[[-12  23  38  18]
 [ 23 -22 -17  22]
 [-22  -8  -4 -14]
 [  0  56  24 -49]
 [  3 -56 -25  50]]
:
[[ 23  38]
 [-22 -17]]

[[24 46 27  5  0]
 [ 1  2  9 37 45]]
:
[[46 27]
 [ 2  9]]

[[ 47   6  21]
 [ 44   5  20]
 [-13  -2  -2]
 [-50 -10   3]]
:
[[ 6 21]
 [ 5 20]]

[[-31   0  12   5  -2]
 [ -2 -29   5  48 -49]
 [-41  15  12 -14  20]]
:
[[  0  12]
 [-29   5]]

[[-52  54 -43]
 [ 19 -36  36]]
:
[[ 54 -43]
 [-36  36]]

[[-35 -53  58]
 [ 53   8  28]]
:
[[-53  58]
 [  8  28]]

[[ 32 -46 -36 -33]
 [-45  37  15  -2]
 [ 18 -34  45 -45]
 [ 10 -22  29  31]]
:
[[-46 -36]
 [ 37  15]]
---
[[  8   1  38 -33]
 [-20 -20 -22  16]
 [ 29  -9 -16  25]
 [  2 -23   6  52]
 [-15 -11 -19  23]]
:
[[  8   1]
 [-20 -20]
 [ 29  -9]]

[[ -7 -40 -13  22  33]
 [-21 -32  30 -32  31]
 [-43 -11  -6   6 -30]
 [  8 -18 -27 -20 -10]]
:
[[ -7 -40]
 [-21 -32]
 [-43 -11]]

[[-11  16  16  32  -8]
 [ 18   8   1   9 -15]
 [ 44   2 -16   6 -31]
 [ 10   6   8   2  -2]
 [-11  20  20  17  -6]]
:
[[-11  16]
 [ 18   8]
 [ 44   2]]

[[ 14  11   4 -26  -9]
 [-49  -6   1  23  17]
 [ 24  15 -54 -31  38]]
:
[[ 14  11]
 [-49  -6]
 [ 24  15]]

[[  7 -32  51]
 [ -3  -4 -28]
 [  2   8  22]]
:
[[  7 -32]
 [ -3  -4]
 [  2   8]]

[[ 43  -5 -25   6 -12]
 [-28  26 -24   8  -3]
 [ 41  -5 -24   5 -11]]
:
[[ 43  -5]
 [-28  26]
 [ 41  -5]]

[[ 12  58 -18 -43  12]
 [-40   8 -32  -9 -40]
 [-18 -15  34  18 -18]
 [-38   8 -31  -9 -37]
 [-34  13  24  11 -34]]
:
[[ 12  58]
 [-40   8]
 [-18 -15]]

[[ 16 -47 -27]
 [-23  -9   0]
 [-47 -53  22]]
:
[[ 16 -47]
 [-23  -9]
 [-47 -53]]
---
[[ 11  29  28  29]
 [-13  50 -19  14]
 [ 17 -33  -2  -5]
 [ 39  42  -9 -49]
 [-39   2  36 -39]
 [  8 -27  45 -33]
 [-19 -29 -21  29]
 [  7  22  30 -26]
 [ 16 -32   2   5]]
:
[[ 39  42  -9 -49]
 [ 17 -33  -2  -5]
 [ 16 -32   2   5]
 [ 11  29  28  29]
 [  8 -27  45 -33]
 [  7  22  30 -26]
 [-13  50 -19  14]
 [-19 -29 -21  29]
 [-39   2  36 -39]]

[[ 40  40  -2  15]
 [-14 -14 -19  34]
 [ 15  15  -8  17]
 [-13 -13  27 -41]
 [ 54  54   1  11]
 [-49 -49  -9  -1]]
:
[[ 54  54   1  11]
 [ 40  40  -2  15]
 [ 15  15  -8  17]
 [-13 -13  27 -41]
 [-14 -14 -19  34]
 [-49 -49  -9  -1]]

[[ -5  18  21  21  20 -23 -23  17 -12 -19 -19 -17  16]
 [-13 -21 -17 -18 -21  -1  -1 -21  -5  45  45  43 -22]
 [ 36  24  16  18 -23  17  19  25  25 -11 -11 -15 -13]]
:
[[ 36  24  16  18 -23  17  19  25  25 -11 -11 -15 -13]
 [ -5  18  21  21  20 -23 -23  17 -12 -19 -19 -17  16]
 [-13 -21 -17 -18 -21  -1  -1 -21  -5  45  45  43 -22]]

[[-14  -6 -15]
 [-48 -53  41]
 [ 50  54 -37]]
:
[[ 50  54 -37]
 [-14  -6 -15]
 [-48 -53  41]]

[[  3   0   7 -26 -11   9 -15 -13  35  -6]
 [-22  -8 -10  43  20   7   6  16 -13  15]
 [ 14   0 -29 -41   3   3  20  14  -5 -10]
 [  0  -7   1  11 -25  24 -12 -21  18  16]
 [ 11  12  -6 -21   4 -26   7 -18  23 -19]
 [-13 -13  18  37   1  18  -9  12  -5  20]
 [ -1  -6  16  15  -3 -17  17  -3 -14  -3]
 [-29 -15 -12  12   2  14  22  14 -59   2]]
:
[[ 14   0 -29 -41   3   3  20  14  -5 -10]
 [ 11  12  -6 -21   4 -26   7 -18  23 -19]
 [  3   0   7 -26 -11   9 -15 -13  35  -6]
 [  0  -7   1  11 -25  24 -12 -21  18  16]
 [ -1  -6  16  15  -3 -17  17  -3 -14  -3]
 [-13 -13  18  37   1  18  -9  12  -5  20]
 [-22  -8 -10  43  20   7   6  16 -13  15]
 [-29 -15 -12  12   2  14  22  14 -59   2]]

[[-21  -9   3 -33  14 -18  25   0   2  14   3 -22  13]
 [ -6  17 -13 -31  -3 -14  43   3  28  26  17 -23  22]
 [ 16  -7   3  29   0  15 -32  11 -18 -20 -13  12 -14]]
:
[[ 16  -7   3  29   0  15 -32  11 -18 -20 -13  12 -14]
 [ -6  17 -13 -31  -3 -14  43   3  28  26  17 -23  22]
 [-21  -9   3 -33  14 -18  25   0   2  14   3 -22  13]]

[[ 46  50 -21 -12]
 [-23  24  16 -16]
 [-13   9 -37  14]
 [ -8 -37 -20  30]
 [ -6  25  -4   9]
 [  6  -6  57 -38]]
:
[[ 46  50 -21 -12]
 [  6  -6  57 -38]
 [ -6  25  -4   9]
 [ -8 -37 -20  30]
 [-13   9 -37  14]
 [-23  24  16 -16]]
